128 stands for zero in the data rows.
Here is a table of points, one per row:
   75  100  130  122   96  144  182  115  159  123  109  102  182  156  183  126  127   99  124  115  183  121  179   77  142  105  191  174  138  164   86  113   95   97  116   92  142  120  173  102  128  164   86   75  163  150  118  117   72   71  105  108  157  104  112  128  120  181   72  125   96   78   79  161
  148  152  109  169  114  135   97  108  152  121  122  115  153  160  182  110  139   99  143  110   62   96  151  109  109  159  122  169   98  147  121   52  109  128  115  113  109  110  182  102  111  152   99  147  151  136  123  103  193  173  117   91   99  135   64  191   95  186  169  107   80  106  131  192
  150   80   95  108  110   96  127  116  103  145   63  125  111  138   95  183   73   44  123  121  111  121  143  101   99  114  187  164  113  126  131  114  204  117  166  147  102  138  100   89  129   81  164  123  172  111  117  110  214   97  124  168  180  142   81  149  177  155  109   79  179   97  126   86
  141  106  114  111   76  107  120  101  110  132  154  118   89  179  105  221  127  113  113  101  113  162   72  128  117  112   99  174   95  164  111  187  158  120  171   89  146  114  200  133  173  160   93  158   81  123  121  173   91  155  122  196  105  118   95  109  100  101  125  171   61  192  132  103
  166  121  115  111  112  110  113  117  123   94  188  153  113  172  106  203   92  122  123  108  100  152  169  103  121  102   91  162   95  160  138  111  154   90  174  126  105  110  134   98  196  165  145  138   43  114  105  149   95  154  100  189  133  107  123  186   47   91  104  151  200  176  111  118
   94  118  127  128  162  131   97  101  128  152   84  112  169  158  171  135  181  121  127  186  159  109  176  163  105  111   94  197  126   99  170  135  126  143  117  122  136  179  167  115   91   81  143  136   94  167  120  124  102  116  190  115  159  101  160   80   76  187   98  107  190  189  146  158
  115  170   80  154  152  110  139  160  117  154  108  149  127  136   89   99   70  178   90  123   48  119  105  106  111  186   57  101  154  109  162   95   85  130  115  170  140  118   99  123  106  125  102  106  192  169  147  177  100  110   97  189  205   89   95   84   97  127   89  153  100  104  123  158
   41   94  118  116  112  139  106  174  157  124  161  117  153  108  112  135   93  110  116  172  163  184  159  156  107  114   64   93  133   84  135   97  126  120  190  110   99  114   94  110  150  103  128  107  139  113  111  185  122  168  107  112  106  187  187  126  206  195  128  126   94  167  154  112
  115  127  105  147  168  115  187  168  125  109  101  170   98  126  120  113  185   67  193  113   87  102  116   96  168  159  110  116   99  126  153  155  151  147  122  112  139  145   73  186  191  103  155  105  138   64  182  113   73  117  163   98  116  108  162   88  107  123  142  151  113  100  165  142
   72   80  114  126  126  110  112   82  168  145  159  134   75  110  126   94   99  108  111  184  169  115  156  157   99   93   85  106  155  163   93  122  132  135  102  118  179  105  108  129  119   84   96  111  115  102  160  193  106  157  105  123  114  164  186  179  172  128  131  103  107  178  158  102
   91   89  209  170  175  120  187  171  126  131  100  144  112  128  102  105  152  193  177  101  122  133  139   98  132   93  103  119   85  130  151  149  105   90  117  108   93  156   94  161  126   83  168  141  103  109  171  113  212   97  153  120   88  104  148  111   89  105  148  163   61  119   90  150
  180   94  170  142  112  128   96  111  102  119  109   76  118   98  134  174  190  165   72  101  119   96  101  156  170  126  168   86  133  129   78   87  160  110  184  154  176  188  108  180  126  135  143  115  158  115  111  124  181  123  115  173  154  133  179  160  172  168  154  162  165  115  116  186
  184  193  145  158  136  164  104  174  145  152   95  109  144  151  195  118   93   85  103  131  121  178  122  110   97   87  107  131  103  139  107  163   95  131  111  123  122  126  185  107  184  162  107  149  210  110  118  112  198  153  110  102  119  113  186  129   72   67  140  121  141   91  137  113
   95   75  127   92  164   83   98   91   80  123  171  108  142  110   98   76   83  115  123   89   83  170  130  146  135  110  105  106  132  156   91  191  144  105  193  118  162   98  205  173  197  183  107  165  125  113   94  108  106  170  159   67  118  129   69   85   97  105  109  133  122  200  104  104
  206   98  194   99  105  115  202   75  118  120  115  136  114   86  104  190  167  176  181  142  113  163  110  129  149  105   84   81  132  113  141  174   85  117   91  128   98  173  103  128  104  115  129  127  172  119  191  121  159  125  138  155  117  136  141  168   78  184  167  136  180  115  104  160
   91  189  174  122   98  108  106  118  123   86  111  184  106  117  101   79  185  170   89  105  110  174  108  116  142  101  180  117   91  142  129  110   90  130  149  178   94  198  116  102  113   99  105  116   95  147  101  122   87  117  122   94  153  155   86  112  175  110  158  113  179   91  123   95
  186  185  113  119  119  159  124  122  165  129  163  110   93  116   55   99  113  102  118  175  112  155  160   97  115  121  202  154  136  145  142  162  100  168   95  104  150  116   91  191  117  178  123   89   98  133  105   95  189  149  122  111  107  164  174  103  183  166   74  128   95  190  132  106
  176  101  172  117  130  134  110  116  117  114  117  135   95  155  162  185  192  182   83  139  123   92  109  157  164  124  173   61  126  112  115  120  177  121  180  136  143   91  118  154  121  110  164  104  178  102  115  129  193  121  108  155  133  100   79  168  178  175   54  136  164   95  120  119
  217  112  109  122  113  121  115  143  164  136  149  124  104  104  117   90   91  122  116  172  166  147  160  121  124  116   99  106  148   76  104  128  139  120  198   88   77  101   96   87  109   95   84  108   97  111  107  158  112  113  119   84  111  166  173  101  191  165  130  124   89  177  177  123
   94  141  133  138   83  159  126  152  175  158  169  137  165  104  110  118  116  124  132  200  177   93   89  112  123  211  119  117  143  145   69  116  162   92  107  209  132  118   94  139  105  184  122  144  116  113  173  169  117  147  144   93  127   84   97  158   94  100  127  123  113  187  141   71
  113  153  106  147  147  165  114  181  101  161   43  147  149   95  105  136   97   96  122   94  181  104   64  111  116  180  107   87  148  160  134  121  109  102  102  181   98  136   95   97  100  166  120  155   90  114  141  173   96  162  105   74  109   97  111  181  118  109   90   97  118  198   82  142
  105  178  183  160  112  124  114  106  107  145  104  144  105   99  119   84  209  167  114  133  106  157  132  105  134  118  190  110   80  114  152  112  109  120  157  166  108   71  118   87  133   98  111  112   94  153  131  120   87  127  113  146  169  172  102   96  175   87  171  120  174  107   71   95
   93  172  184  127  140  129  105  136  115  151  107  157  129   97  106  155  213  168  122  103  104  158  109   78  115   97  182  122  193  124  151  104   96  108  145  152  123   73  107  108  113  114   86  145  126  146  117   83   96  123  117  176  165  163  109   99  172   91  167   92  151  106  182   88
  106  182  204   93   99  105  104   99  113  119  110  186  101  140  186  101  185  177  116  104  116  178  123  166   87  114  181  117  123   99  162  102  132  180  137  171  154  204  101  134  109  130   98  110   84  102  114  122   91  101   94   62  166  128   87  104  180   98  172  173  122  113  106   79
  110  101  120  158  100  151  101  167  151  156  163  100  143  101  108  110  106  108  109  178  162  116  161  181  141   35  118   97  155  139   97  122  167  153   73   92  164  124   80  130  107  112  115  129  125  113  143  187  102  157  106  107  112  179   74  176   51   81  124  138  109  160  173   84
   94  141   28  154  153  112  182  147  112  119  100  168  102  121  126  118  170  211  183   92  131  103  114  119  160   69  106  141  144  106  154  157  115   90  122  109  148  156   83  161  193  117  152   95  129   94  197  117  206  115  162   86  100  120  140   85  111  102  158  156  107  118  104  147
   90   85  141  120  111  176  191  114  155  150  117  116  172  163  164  106  140   99  118  100  182   95  157  185  105  119   90  182  100  140  121  119  110   76   97   94  117  112  167  136  115  175  115  123  129  158  118   98   99   88   49  128  154  123   92   59  166  165  106  117  191   95  158  171
  148   38   98  114  119  147  104  126  165   97   93  126  159  164  168   93  137  117  108  115  159  119  165   98  110  118  215  176  122  138  143  107   97  103  111  111  128  111  160  113  120  169  106  148  161  171  140  101   75  206  127  103  153   96  109  181   88  189  165  118   76   76  108  163
  109  187  100  139  136  128  119   96   87  169  102  158  203   96   97  103   96   98  120   87  197  107  114  118  100  182  104  113  152  118  140  183  148  126  138  181  147  111   92  131   97  156  115  167   78   94  148  174   98  158  121  152   97  125  110  179  117  102   91  170  111   43  128  178
  118  112  106  118  170  113  178  162  128  174  181  107   69  105  100  119  180  131  176  190  173  111   94  168  141  135  101  115  135  106  162   91  136  156  140  111  127  172  178   86  161  118  169  132  118  155   40   98   95  113  174  117  153  112  151  125   94   93  116   72   86   67  134  158
  113   81  109  169  156  126  177  155  108   92  164  164  103  118  139  119  181   63  170   81   62   97  110  165  147  187  112  112  137  101  154  167  153  157   93  128  119  156   96  158  177  103  147  112   90  165  170   97   77  101  168   99  135  126  183  126  112  111   96  152  105   86  163  104
  131  109   85  110  159  103  151  104  168   89  107   85  216  120  107  126  172  175  181  182  165  111  100  169  146  124  117   89   87  103  167   94  133  165  127  115  138  157  189  106  145  109  157  120  120  171  103  104  110  105  162  127  142  117  171  117  117   36  100   78  108  158  167  143
  166  186  120  138  116  165  125   85  124  106  106  132  147  161  166  106  122  113  124   87   96   49  162  127  121  181   79  160  128  144  119  109   96  114  127   97  161  115  185  112  107  158  124  153  180  132   88  131  179  158  135  104   83  132  146  169   96  181  183  129   99  100  108   27
   93  190  217  109  160  129  109  109  113  137  114  158  104  112  122  188   19  169  110  111  112   62  134  106  155  100  182   99  130  116  163  124  112  109   91  163  119  110  118  104  138   96  110  119  154  175  122   85   81  132  140  155  169  163  102   92  183   89  170  122   89  121  160  170
  106   95  125  155  109  161  101  164  159  165  172   92  169  112  126  125   98  125   99  186  181  103  124  110  121  220  119  100  152  159  118  116   74  158  102   71  114  189   83  119  171   87  115  164  109  108  172  160  112  151  108  124  116  172   53  164   97   87  114   98  136  179  110  106
  160  193  121  142  125  168  104  128   86  103   95   99  118  167  175   96  105  127  112   93  132  199  163  142  143  216   86  161  118  150  110  181  147  108   92  101  137  107  185  111   98  154  121  116  183  100  113   84  182  159  110  114  120  120  167  173   92  132  173  102  103  107  140   84
  169   89  163  127  121  102   60  119  112  125  118  102  121   91  102  173  178  172  192  120  110  106   98  148  154  127  179  102  119  116   72  175   76  111   71  111   92  169  109   89  129  120  163  129  165  102   81  145  168  110  121  163  152   78  155  170  194  174  161  185  175  114  122  171
  123  157  118  147  158   61  100  124  110  148   93  165  141  130  110   97   91   78   99  115  155  128  121  137  149  189   95  102  161   71  155  117  104  106  102  174  168  105   97  140   93  197  109  121  104  148  160  177  118   95  116  203   40  106   98   74  102  105  105  137  112   79  121  157
  109  139  113  113  140   93  126   89  161  145  133  118  201  188  118  107  159  132  169  172  174  125   70  138  155  109  104   90  129  120  172   97  187  153   90  113  169  135  190  148  105   84  159  104  106  175  101   94  104  100  167  100  131  117  170  107   93  185  124  156  174  175  154  147
   96  162   81   90  161  128  122  100  117  136  110  157   80  114  152  155   67  173  112  117  107  114  111  128  122  197  222  108  157  126  143  106  117  119   93  166   95   92  112  203  102   99  110  106  159  143   68  193  107   87  112  165  166  183  121   80   34   99  179  159  100  107  157  154
  170  106   92  123  125  126  122  107  121  105  174  102  107  177   95  184  109  115  110  112  101  166  173  113  107  109   91  188  136  174  130   79  168  125  157  176   89  121   75  108  131  113  169  177  208  129  111  106   64   90  124  153   57   99  108  161  175   55  116  163  177  178  105  129
  164  170   86  104  128  155  110  130  157  114  174  101  104  115  159  145   95  113  124  183  104  161  141  102  151   97  112  122   73  174  105  152  119  171   74  109  158  103   60  160  102  183  108  188   79  130  118  110  178  159  132  105  124  149  172   79  190  161  110  124  116   58  102  102
  173  174  113  170  101  163  111  182  156  104  128  130  152   62  167  159   78  113  105  193   93  161  153  105   97   91   77  143  150  155  123  162  106  165   98  123  117  108  216  178  156  142  118  140   76  113  114  104  175  146  120  121  115   76  155  117  176  132  165   99  135   65   92  116
  103  113  132  100  123  140  178  127  163  149   82  114  167  149  168  110  170  128   91   63  173  111  170  164  104  110   87  167  113  128   62  114  120  202   96  116  134   76  148  100  114  153  180  112   80  162  113  117  112   99  185  128  157  119   98   87  105  179  128  103  182  175  154  175
  158  112   72  145  120  113  133  126  100  133  197  118   98  160  165  177   88   87  145   90  125  138  156   90  111  108  191  164   94   50  112  121  151  122  166  172  156  115  113  183   70  103  167  143  191  106  127   94   86   95  127  180  129  123  105  174  184  134  124  114  178  204  100  102
  177  180  100   99  110  162  141  174  168   92  163  117  130  104  105   91   91   95  117  178   83  149  149  189  113  121  216  116  155  127  114  150  101  124  188  107  121  118   99   69  107   81  115  149   89  110  131  102  175  131  115  119   89  153  172   82  161  166   94  117  100  192  139  150
  175   94  192  117  128   96  115  124  112  122   91   97  112  158  145  166   50  161  138  118  126  120   64  183  133  123  174  212  136  110  106   99  167  129  187  146  124   89   98  176  124  101  160   95  155  118  146  128  176  106  143  151  145  152  101  167  175  166   89  100  177   69  123   77
  122  100  111  140  153  131  163  156   80  114  196  148   58   83  107  120  166   98  185   79  181  127  126  154  155  177  121  112  147  131  161   75  156  180  121  115  153  159  211  103  150  109  157  113  112  176  190  118  117  115  169  109  135  127  173  100  114  104  100  162  111   80  161  125
  104   89  133  123  189  111  115   99   90  100  203  104  175  172  114   97  107  124  109   97   81  144   79   80  116   93  122  135  158  158  112  187  192  145  166   98   70  132  189   97  173  175  110  153  119   99  125  178  113  166  104  141  113  105  103   68  108  109  123   81  104  186   97  120
   66   88  194   75   68  125  177  150  103  115  114  131  101  112  115   84  158  170  164  141   86   99  112   83  160  102   81  125  133  114  161  179  105  111  123   86  108  153  107  147   63  117  154  106  145  119  167  102  201  113  156  145  105  127  164  191   90   59  156  155  147  115  107  177
There is one direction along which these points spread out most. Take the direction at right angles to it along which they spread out most. Then take the direction at right angles to both along which they spread out most. Go by this last direction. How far along it is each point below, from 0 to 99? The average is 50, and the first point in the table lies past the average. One standard deviation of the points above along it is 16.
  106   95  125  155  109  161  101  164  159  165  172   92  169  112  126  125   98  125   99  186  181  103  124  110  121  220  119  100  152  159  118  116   74  158  102   71  114  189   83  119  171   87  115  164  109  108  172  160  112  151  108  124  116  172   53  164   97   87  114   98  136  179  110  106 30
  173  174  113  170  101  163  111  182  156  104  128  130  152   62  167  159   78  113  105  193   93  161  153  105   97   91   77  143  150  155  123  162  106  165   98  123  117  108  216  178  156  142  118  140   76  113  114  104  175  146  120  121  115   76  155  117  176  132  165   99  135   65   92  116 65
  184  193  145  158  136  164  104  174  145  152   95  109  144  151  195  118   93   85  103  131  121  178  122  110   97   87  107  131  103  139  107  163   95  131  111  123  122  126  185  107  184  162  107  149  210  110  118  112  198  153  110  102  119  113  186  129   72   67  140  121  141   91  137  113 71
  110  101  120  158  100  151  101  167  151  156  163  100  143  101  108  110  106  108  109  178  162  116  161  181  141   35  118   97  155  139   97  122  167  153   73   92  164  124   80  130  107  112  115  129  125  113  143  187  102  157  106  107  112  179   74  176   51   81  124  138  109  160  173   84 32
   72   80  114  126  126  110  112   82  168  145  159  134   75  110  126   94   99  108  111  184  169  115  156  157   99   93   85  106  155  163   93  122  132  135  102  118  179  105  108  129  119   84   96  111  115  102  160  193  106  157  105  123  114  164  186  179  172  128  131  103  107  178  158  102 33
   94  141  133  138   83  159  126  152  175  158  169  137  165  104  110  118  116  124  132  200  177   93   89  112  123  211  119  117  143  145   69  116  162   92  107  209  132  118   94  139  105  184  122  144  116  113  173  169  117  147  144   93  127   84   97  158   94  100  127  123  113  187  141   71 28
   94  141   28  154  153  112  182  147  112  119  100  168  102  121  126  118  170  211  183   92  131  103  114  119  160   69  106  141  144  106  154  157  115   90  122  109  148  156   83  161  193  117  152   95  129   94  197  117  206  115  162   86  100  120  140   85  111  102  158  156  107  118  104  147 56
   75  100  130  122   96  144  182  115  159  123  109  102  182  156  183  126  127   99  124  115  183  121  179   77  142  105  191  174  138  164   86  113   95   97  116   92  142  120  173  102  128  164   86   75  163  150  118  117   72   71  105  108  157  104  112  128  120  181   72  125   96   78   79  161 74
  118  112  106  118  170  113  178  162  128  174  181  107   69  105  100  119  180  131  176  190  173  111   94  168  141  135  101  115  135  106  162   91  136  156  140  111  127  172  178   86  161  118  169  132  118  155   40   98   95  113  174  117  153  112  151  125   94   93  116   72   86   67  134  158 57
  104   89  133  123  189  111  115   99   90  100  203  104  175  172  114   97  107  124  109   97   81  144   79   80  116   93  122  135  158  158  112  187  192  145  166   98   70  132  189   97  173  175  110  153  119   99  125  178  113  166  104  141  113  105  103   68  108  109  123   81  104  186   97  120 44
   93  172  184  127  140  129  105  136  115  151  107  157  129   97  106  155  213  168  122  103  104  158  109   78  115   97  182  122  193  124  151  104   96  108  145  152  123   73  107  108  113  114   86  145  126  146  117   83   96  123  117  176  165  163  109   99  172   91  167   92  151  106  182   88 30
   91  189  174  122   98  108  106  118  123   86  111  184  106  117  101   79  185  170   89  105  110  174  108  116  142  101  180  117   91  142  129  110   90  130  149  178   94  198  116  102  113   99  105  116   95  147  101  122   87  117  122   94  153  155   86  112  175  110  158  113  179   91  123   95 33
  148   38   98  114  119  147  104  126  165   97   93  126  159  164  168   93  137  117  108  115  159  119  165   98  110  118  215  176  122  138  143  107   97  103  111  111  128  111  160  113  120  169  106  148  161  171  140  101   75  206  127  103  153   96  109  181   88  189  165  118   76   76  108  163 76
  169   89  163  127  121  102   60  119  112  125  118  102  121   91  102  173  178  172  192  120  110  106   98  148  154  127  179  102  119  116   72  175   76  111   71  111   92  169  109   89  129  120  163  129  165  102   81  145  168  110  121  163  152   78  155  170  194  174  161  185  175  114  122  171 62
   66   88  194   75   68  125  177  150  103  115  114  131  101  112  115   84  158  170  164  141   86   99  112   83  160  102   81  125  133  114  161  179  105  111  123   86  108  153  107  147   63  117  154  106  145  119  167  102  201  113  156  145  105  127  164  191   90   59  156  155  147  115  107  177 59
  158  112   72  145  120  113  133  126  100  133  197  118   98  160  165  177   88   87  145   90  125  138  156   90  111  108  191  164   94   50  112  121  151  122  166  172  156  115  113  183   70  103  167  143  191  106  127   94   86   95  127  180  129  123  105  174  184  134  124  114  178  204  100  102 46
